Rotation paths and how fast each direction turns (deg/step)
Each turn is a multiple of 5 degrees from 10 to 175, or 0.
Each row of a path follows its step; steps can be skipped.
path 1
step 0:  0.408  1.192 -0.510 -0.190  2.012 -5.378  2.611  0.639  1.334  1.393  0.115 -1.272  0.099  1.602 -0.469 -4.921  1.364  0.698 -0.832 -0.552 -3.806 -2.231  3.405 -0.251  1.743  2.231  2.306 -0.031  0.617  0.228 -2.413  3.271 -2.223 -0.915 -0.894  2.185
step 1: -1.295  0.508 -0.016 -2.079  0.630 -2.088  1.065  1.129  0.120  2.541  0.318  2.331  1.315  3.772  4.051  1.656 -1.719 -0.855 -5.651 -0.191  0.751 -0.226 -0.092  1.481  0.663  2.385  0.857  2.181  1.098  0.587  0.100 -1.811 -4.290 -1.154  3.518  2.048
step 2:  0.506 -0.538 -1.561 -2.037 -3.518 -1.848 -1.752  0.960  0.848 -1.668  4.234  2.544 -2.306  2.008  1.047  3.947 -1.522 -0.551 -0.225  2.033 -1.426  0.932 -1.163 -3.522 -2.919 -2.102 -1.494  1.318  3.530 -2.662  0.729 -1.848 -0.029 -2.759 -0.480  1.249
step 3:  3.685 -0.548 -2.535 -0.421 -3.607  0.181  3.096  0.372  1.803 -1.416 -1.059 -0.767 -0.514  1.076 -3.146  3.507  1.218  1.124 -1.949  0.347 -1.785 -2.405  2.788 -1.791 -0.490  2.139 -0.746 -2.706  0.095 -1.444 -2.170  3.211  2.979 -1.932 -3.031 -0.333
step 4:  2.015 -0.267  0.294  0.455 -2.488  1.164 -1.448 -0.026 -0.420  0.866 -4.145 -3.067 -1.905  0.717 -0.509  2.426  2.306 -0.928 -2.489  1.319  3.261 -1.381  0.759  1.154  1.540  5.525  3.167  0.984 -0.341  2.603 -3.450 -3.012  0.054 -0.077  1.579 -0.833
step 5:  0.882 -2.684 -0.401  0.259  0.720 -2.108 -3.740  0.809 -2.223  1.224 -0.937 -1.835 -3.247 -0.350 -1.876  0.386  1.818  2.280  2.672  4.313  1.067 -1.804 -4.127 -0.852 -3.209 -0.745  2.814  2.400  1.394  0.790  1.074 -1.010 -3.575 -0.534  0.534  1.086
step 6: -0.971 -1.506 -2.716 -1.438 -0.592 -2.616  2.440 -1.599 -3.117  1.744 -0.126  1.851  0.660  1.418 -2.924 -2.150  3.232  4.070 -2.003  0.208 -0.738  0.814 -1.304 -1.852 -3.627 -0.837  0.957 -1.486 -0.819 -0.813  0.502  5.166  0.125  2.802  1.031  0.846
step 7: -1.903  2.051  1.571 -1.885 -2.537 -0.239  1.321 -0.848 -0.484  0.992  1.354  0.838 -0.513  3.382  1.525 -5.161  2.205 -0.201 -4.051  1.081  2.113  0.093  2.929 -3.516  1.325  1.564  0.778  2.544 -0.019  1.993  0.125 -1.185  3.685  1.819  0.964 -0.088
step 8:  3.430 -0.068  4.011  1.751  0.500 -1.960 -0.935  2.546  0.437 -1.108  1.615 -1.055 -0.492  1.594  4.036 -1.037 -2.663  1.084 -1.060  4.177 -0.884 -1.718 -0.699 -4.345  1.776  1.871 -0.460  1.534  0.446  0.688  3.611  0.334 -1.042 -1.709 -1.219  1.982
step 9:  2.679 -0.707 -1.038  2.750 -1.754 -3.171  0.123  0.185  0.462 -0.325  0.908  0.682  0.163  0.984  1.673  3.661 -2.704  1.151  0.370 -2.587 -2.947  2.751  2.178 -1.908 -1.340  2.659  3.166 -2.227  0.514 -1.574 -0.796  3.660 -2.807  1.510  1.163  3.404
step 10: -0.219  0.765 -0.813 -0.874 -3.955 -1.116  0.731 -0.745  3.049  3.941  1.641 -0.724 -1.097  3.884 -0.676  1.188  1.848 -0.591  0.498 -3.991  1.076 -1.582  5.205  1.723 -3.254  0.978  1.505  1.967  0.957  0.043 -1.923 -2.407 -1.637 -1.629  0.030  0.734
 0.300 -0.274  1.255  0.880  0.128 -0.715 -1.229 -0.477 -0.106  0.276  1.596 -0.032 -0.625  1.159 -0.342  0.283  0.715 -0.717  0.606  1.382  0.623  0.274  0.483  0.745  0.114 -0.770 -1.315  0.700 -0.008  0.190 -0.318 -0.594  0.057 -0.104  0.066 -0.641 -> 125
-0.519 -0.139  0.497 -0.603 -0.388  0.046 -0.242 -0.196  0.319  1.158  0.328  1.163  0.451 -0.303 -0.879 -0.118 -0.892  0.073  0.239 -0.219  0.648 -0.610 -0.626  0.155  1.375  2.159 -0.020  1.444 -0.229  0.558  0.412 -0.060 -0.173 -0.423 -0.496 -0.878 -> 110
-0.917 -0.035 -0.294  0.839  0.730 -1.686  0.199 -0.063 -0.185  1.103 -0.877  0.508 -0.052  0.418  0.386  0.863  0.226  0.253  1.480 -0.241 -0.896 -1.097 -0.034  0.944 -0.180  0.250  0.777 -0.350 -0.009  0.032  0.123 -1.030 -0.856  0.852  0.774  0.172 -> 80
-0.790 -0.030  0.381 -1.564 -0.003 -0.173  0.039 -0.067 -0.211  0.198  1.117 -0.652  0.467  0.493 -1.816  0.283 -0.418  0.059 -1.056 -0.803  0.032 -0.063 -0.475  0.478 -0.784 -0.966  0.264  0.445 -0.611 -1.026  0.557 -0.785 -0.924  0.879  0.258  0.736 -> 80
 0.234  0.912 -0.289 -0.228  1.088 -0.717 -0.190 -1.213 -1.292  0.521  0.174  0.083  0.957 -0.202  0.967  0.098 -0.988  1.044 -0.493  0.438  0.532 -0.093  0.617 -0.355  0.344  0.002 -0.307  0.442  0.937 -1.444 -0.708 -0.593  0.696  0.187 -1.111  0.509 -> 55
-1.177  0.406  1.274  0.915  0.370  0.466  0.559  0.543  0.002 -1.034 -0.775  0.525 -0.157 -0.433  0.099 -0.043 -0.553  0.017  0.799 -1.369  0.929  0.008 -0.990  1.065  0.609 -1.239 -0.730  0.405 -0.316 -0.761 -0.887  0.368  0.376  0.195 -0.563 -0.076 -> 0
-0.401  0.743 -0.279  0.890  0.783  0.583  0.637  1.223  1.198  1.107  0.403 -0.519 -0.095 -0.189 -0.514 -0.148 -0.439  0.993 -0.223  1.296  0.049 -1.437  0.441  0.480 -0.875 -0.687 -0.063  0.239 -0.075  0.251  0.673  0.695 -0.026 -0.762 -1.193  0.275 -> 140
-0.491 -1.387 -0.049 -0.332  0.603 -0.164  0.882  0.604  0.656 -0.627  0.162  1.351 -0.957  0.537  0.473 -0.579 -1.443 -0.438 -0.886  0.869 -0.757 -0.037  0.131 -0.048 -0.172  0.469 -1.148 -0.112  0.149  0.119  0.123 -0.619  0.872  1.366  0.055  0.584 -> 60
path 2
step 0: -1.668  1.227  1.317  1.340  1.634  1.478  0.463  0.058  2.400 -0.294 -0.144 -2.113 -0.317  1.172  4.038  1.604 -1.059 -1.352 -1.092 -3.306 -1.395 -0.583  0.558 -2.639 -1.186  2.904 -1.710  4.197 -2.139 -3.047  1.486 -1.553  1.053  2.486 -1.744 -1.755
step 1:  2.061  1.674 -0.340 -0.846  0.647 -0.031  0.276 -3.610  1.043 -0.695  1.168  2.605  5.150 -0.688 -1.911  0.417 -0.740  2.776 -0.489  1.030 -2.415 -0.418  0.764  0.173 -1.944 -1.223 -1.165  1.124  1.068 -3.096  1.790 -3.729  0.854 -1.932  2.513 -1.028
step 2:  0.200 -4.725  0.436  1.347  0.711 -0.438 -1.327  0.579 -0.277 -1.002  0.351  0.141 -0.486 -2.942  2.021 -1.999 -0.116  3.544  2.218 -3.497  1.353  1.099 -2.378  2.026 -1.226 -0.226  0.592  4.989  0.939 -0.873  0.437  0.300  1.973  0.665  1.193  1.917
step 3: -1.448  0.651  3.019  1.134  2.892 -2.701  0.292 -1.011 -2.106  0.783 -1.486  1.242  0.225  0.471 -1.851 -3.832  1.561 -0.842 -3.734  2.578  2.631  0.014 -0.798 -1.595 -0.121 -0.027 -1.466  0.036  3.461 -0.580  1.445 -1.688  0.078  2.898  2.160  1.882
step 4:  2.114 -0.635 -1.198 -2.116 -0.441 -1.089  2.176 -1.135 -2.576  0.947 -2.296 -0.050 -0.371 -0.703  2.381 -0.114  2.779  1.727  1.306 -0.338  3.720  0.081 -4.511  0.347  4.587 -1.938  1.530 -1.975 -0.553 -2.034 -1.500 -0.998 -0.740 -1.769  0.103 -1.130
step 5: -2.798  1.163 -0.148  2.828 -0.138  1.073  2.809 -2.618  0.777  4.298 -1.241 -2.738 -3.697 -0.375 -2.715 -0.788  0.836 -2.413  0.229 -0.226  2.895  0.016  1.273  0.849  0.255  1.280  1.572  1.175 -2.707  2.197  0.369 -0.096  0.952 -1.525  1.761  0.419
step 6: -1.090  2.818 -1.206 -3.021  1.746 -0.797 -1.722 -0.045 -0.273 -0.927  1.439 -1.223 -1.797 -0.690 -0.357 -0.150  0.970  0.455 -0.234  1.667 -2.800 -0.093  0.056 -5.480  4.448 -0.041  1.054  0.758 -3.146 -0.707  1.727 -0.522  2.673 -1.999 -1.509 -1.529
step 7: -1.124  0.942 -0.195 -1.415 -0.097  2.225  0.726 -2.021  2.114 -1.764 -0.685  0.918  0.558 -2.069  1.005  0.936  1.743  2.800  0.617  0.207 -0.070  0.892 -0.567  1.933 -4.387  2.519 -1.659 -0.077 -2.808  4.705 -0.340 -2.857  1.073 -1.927 -1.924 -2.842
step 8: -0.450  2.552  0.942 -1.240 -0.721 -3.627 -3.725  0.399  0.387  0.072  3.773  2.260 -1.627  1.533 -2.925 -1.067  0.926  2.572  3.890 -1.023 -0.650 -1.446  0.645  1.516 -1.138  0.508 -1.535  1.666  1.456  0.811  1.787  2.111  2.141 -0.068 -0.304  1.602
step 9: -2.191 -1.568  1.118 -0.414  0.998 -0.415 -3.108 -0.929 -1.204 -0.132 -0.526  1.169  0.481 -0.158  0.778 -1.448  0.811  2.986 -0.760 -0.451 -0.584  4.787 -0.830  1.085  0.176  0.228  0.317 -3.990  0.197  0.687 -1.390 -0.947 -0.890  6.180 -2.586  0.129
step 10: -1.258  0.485 -1.523  0.208 -2.179 -3.820  0.881 -1.543 -0.123 -0.903  3.438  1.472 -1.576  2.847  1.458 -0.768  1.498 -3.110 -1.264 -0.127  2.011 -3.442 -2.421  3.685 -1.737 -0.967  0.898 -3.224  0.119 -1.260 -1.725 -0.758 -1.927  0.277  0.519  0.526
-0.199  0.578  1.438 -0.021  0.522 -0.138 -0.413  0.367 -1.252 -0.125 -0.790  1.080  1.089 -0.024  0.661  0.664  0.087  0.162 -1.732 -0.491 -0.832 -0.305  0.199 -0.270  0.695  0.133  0.415 -1.391 -0.807 -0.259  0.137 -0.934  0.765 -0.199 -0.391 -0.014 -> 125
-1.803 -1.665  0.660 -1.357  0.068  0.056  0.638 -0.313 -0.093 -0.323  0.590  0.505 -0.700  0.904 -0.217  1.228  0.690 -0.486  0.741  0.167 -1.243  0.125  0.226  0.277  0.581 -0.059 -0.302 -0.559  0.527  0.785 -0.365 -0.180 -0.223 -0.261  0.365  0.473 -> 10
-0.905 -0.049 -0.788  0.869 -1.077  0.238 -0.132 -0.117  1.274  0.044 -0.356 -0.090  0.360  0.277  0.318  1.031  0.242 -0.780  0.089  1.139  0.310 -0.270  1.146 -0.372  1.235  0.020  0.611  0.967 -1.347 -0.766  0.057 -1.054 -0.143 -0.682 -0.797 -0.043 -> 60
-0.351 -0.816 -0.564  0.743  0.156 -0.614  0.276  0.239 -1.229 -0.409  0.027 -0.402 -0.642 -0.997  0.064  0.817 -0.295  0.603 -0.019 -0.939  0.460 -0.612  0.488  0.659 -0.711 -0.907  0.589  0.401  0.112  0.779 -1.374 -1.206 -0.409 -0.119 -0.780 -1.536 -> 140
-0.099 -1.691  0.684  0.468  0.125  0.159 -0.563  0.645 -0.238  0.258  0.376 -0.638 -0.537 -0.174 -1.555 -0.438 -0.847 -0.447  0.109  0.654 -0.083  0.155  0.019 -0.050  0.088 -0.073  0.726 -0.158 -0.637 -0.486  0.212  0.283  2.229  1.235 -0.695 -0.140 -> 115
-0.465  0.262 -0.191  0.240 -0.417  1.750  1.158  0.393  0.788 -0.400 -1.034  0.263 -0.302  0.929 -0.254 -0.719 -0.347  0.395 -0.778 -0.924  0.461  0.636  0.357  0.440  0.004  0.431 -0.519  0.212 -0.304  1.132 -0.585 -1.214  0.506  1.449  0.515  0.303 -> 160
 0.379  0.089  0.645 -0.123 -0.106  0.103 -0.400  1.401 -0.318 -0.272 -0.427 -0.183  0.797  0.126 -0.461  1.089  0.447  0.267  0.475  1.159  0.883 -1.136 -1.475 -0.241  0.121  0.898 -0.040  0.856  0.751  1.591  0.437 -0.580 -0.267  0.478 -0.726  0.576 -> 80
-0.471  0.964  0.409 -0.391 -1.490  0.236 -1.168 -0.790 -0.387 -0.500 -0.685 -1.074 -0.334  1.551 -0.343  0.137 -0.178  0.266 -0.032 -0.368 -1.279  0.494 -0.561  0.547 -1.281 -0.216  0.314  0.451  0.315 -0.388  0.336 -0.081 -0.100 -0.103 -1.431 -0.268 -> 40
path 3
step 0:  2.268  3.562  2.547 -2.679 -0.122 -3.456 -1.242 -0.788 -0.802  0.421  2.074  0.692  0.726  0.449  0.538  0.246 -1.432  2.118  2.538 -0.851  1.314 -0.213 -0.325  3.578 -0.530 -2.920 -2.469 -0.031  4.266  1.238  0.254 -2.176 -1.636 -0.894  0.804 -3.056
step 1:  2.812 -0.096  0.153  0.801 -2.251  1.215 -0.834  0.680  3.191 -0.460  0.298 -2.423  1.123 -0.041  1.500  0.878 -2.197 -0.623  2.059  2.038  1.085  3.206  0.250  0.860 -4.587 -3.261  0.321 -1.241 -0.332  2.501 -0.193  1.026 -1.281  4.720  0.732 -3.037
step 2: -2.906  3.648 -3.439  2.059 -0.676 -1.354  4.191  1.314  3.021  0.451 -1.352 -0.146 -1.074 -0.619 -0.974 -1.234 -2.023 -2.262 -1.715  2.236  1.607  2.147 -0.663  0.256  0.046 -0.702  0.389 -1.454  2.796 -0.962  1.462 -2.458 -0.308  4.169 -1.253 -0.690
step 3: -2.769  2.925  3.107 -0.877  1.641 -2.441  1.703 -0.204 -1.047  2.604  0.808  1.503  0.510  1.454 -1.349  1.472 -2.201  2.918  1.207  0.780 -0.364  1.504  3.067 -0.688 -0.332 -1.135 -3.560 -0.743  4.176 -0.281 -0.492 -3.145 -0.604 -0.675 -1.199 -2.407
step 4: -0.732  0.530  2.128  1.003 -4.293  0.159 -2.711  1.601  0.533 -0.064 -0.118  1.143 -0.312  0.891  1.755  1.051 -1.450  0.601  1.243 -1.169  1.004  1.512  1.238  1.749 -3.818 -4.379 -0.040 -1.718  0.286  2.905 -5.222 -0.834 -0.769  0.420  0.126 -2.767
step 5: -1.800  2.090 -3.027  1.397 -0.243  1.318  3.015  0.058  0.169 -0.370  0.384 -1.297  1.186 -1.236  1.623 -2.747 -1.019 -1.140 -0.402  1.445  2.998  0.668 -3.588  0.813 -1.414 -1.420  1.299 -4.430  3.072  1.680 -1.675 -0.288  0.379  3.063  3.281 -1.936
step 6: -3.494  2.130 -0.627 -0.951  1.251 -1.667  3.771 -1.133 -2.245  0.117  0.208 -2.736  0.891  0.153 -1.798 -3.074 -2.671 -0.469  2.993  0.542  0.042  3.510  2.849 -2.254 -1.504 -1.545 -3.890 -1.046  0.831 -0.450  1.689 -2.435  0.262 -0.089 -0.313 -1.112
step 7: -1.376  1.325  1.924  2.942 -2.088 -3.219 -0.931  0.902 -0.719  0.193  2.716  1.298 -2.547  1.959 -2.741  0.556 -1.638 -0.383  2.116 -2.933  1.719 -0.162  2.413  1.566 -4.751 -3.401  0.301 -0.265  1.257  1.478 -0.485 -1.572 -1.834 -1.256 -1.143 -0.159
step 8:  0.631  2.100  0.770  4.594 -1.096 -0.766 -0.525 -0.751 -0.727  2.079  2.445 -0.553 -0.155 -0.475  1.708 -0.320  0.350  0.042  2.036  3.084  1.307 -1.113 -2.399 -2.107 -1.346 -1.275  3.299 -2.407  2.654  1.752 -2.790  0.219 -0.722  2.833  2.015 -3.926
step 9:  0.337  4.542 -2.675  0.477 -1.232 -1.498  2.397 -1.282 -1.299 -1.276 -1.661 -1.031  0.509 -1.539  1.050 -5.029  0.297  0.477  1.214  1.579 -1.556  4.344 -1.288 -1.788 -1.948 -0.698 -1.730  0.001  0.288 -0.174 -0.104 -2.767  1.548  0.525 -1.048 -3.660
step 10:  0.467  3.691  2.301 -0.851  2.182 -1.476  2.596  0.006 -0.642 -1.792  1.303  0.978 -0.555  0.156 -4.322 -1.606 -1.429  0.730  0.736 -1.779 -0.397  0.372  1.611  3.234 -5.473 -2.885 -0.882 -1.236  2.239  0.609  0.633  0.460  0.250  0.593 -2.759  0.336
-0.027 -0.161  0.515 -0.564  0.381  1.314 -0.558 -0.579 -1.278 -0.241  0.007 -0.896 -1.193  0.372  0.251 -0.292 -0.672  1.388  0.194 -0.729 -0.563  0.213 -0.049  0.849 -0.484  0.584 -0.297  0.864 -0.095  0.475  0.464 -1.755 -0.702  0.590 -0.704 -0.072 -> 115
 2.156  0.169  0.410 -0.675  0.535 -0.460  0.332  0.349 -0.305  0.973 -0.021 -0.301  0.318 -0.532  0.332 -0.086  0.988 -0.409 -0.410  0.351 -0.219 -0.342 -0.714  0.586  0.056 -1.220  0.450  1.319 -0.144 -0.665  0.737  0.269 -0.036  0.455 -1.677  0.045 -> 25
 0.934  1.409  0.399 -0.449 -0.116  0.227 -0.957  0.796 -1.005  0.176 -1.437  0.522 -0.246 -0.712  1.347 -0.926  0.245  0.510 -0.133  0.510 -0.317 -0.413  0.235  0.488 -0.048  0.509 -0.006 -0.346  0.379  0.494 -1.273  0.313  0.694 -1.015  0.867 -0.534 -> 80
 0.712 -0.827 -1.218  0.798  0.613  1.762  0.772 -0.028  0.346 -0.716 -0.155  0.297 -0.811 -0.333  1.008 -0.143  0.298 -0.606 -0.589  0.498  0.101  0.232 -0.618 -0.482 -0.336 -0.269 -0.413 -0.311 -0.303 -0.125  0.509  0.119 -0.698 -0.192  0.360 -2.120 -> 100
-1.031 -1.424 -0.142  0.141  0.439  0.576  0.077  0.720 -1.704  1.188 -0.303 -0.726  0.358 -0.079  0.390 -0.458  0.439 -0.587 -0.163 -0.667  1.346  0.211 -0.548  0.082  0.120 -1.350 -0.921 -0.134  0.178  0.217 -0.576  0.038 -0.151 -0.760  0.368  1.006 -> 45
 1.082 -0.300 -0.203 -0.257  0.579 -0.301 -0.194  0.668 -0.527 -1.003 -0.426  0.479 -0.908  0.397  0.029  1.225 -0.586  0.716  0.130 -1.177  1.245  0.440  0.578 -0.591 -1.387 -0.397  0.454 -0.084 -0.497 -0.557 -0.997  1.268 -0.024  0.931 -0.051  0.424 -> 115
 1.034 -0.790 -0.746  0.756 -0.292 -1.082 -0.200  0.626 -0.681  0.772 -0.458 -0.619 -0.702  0.618  0.157  0.190 -1.645 -0.859  1.300  0.560 -0.510  0.524 -0.103  0.720  0.057  0.848  0.349 -0.115  0.581 -0.285  1.172  0.440 -0.597 -0.638  0.617  0.227 -> 60
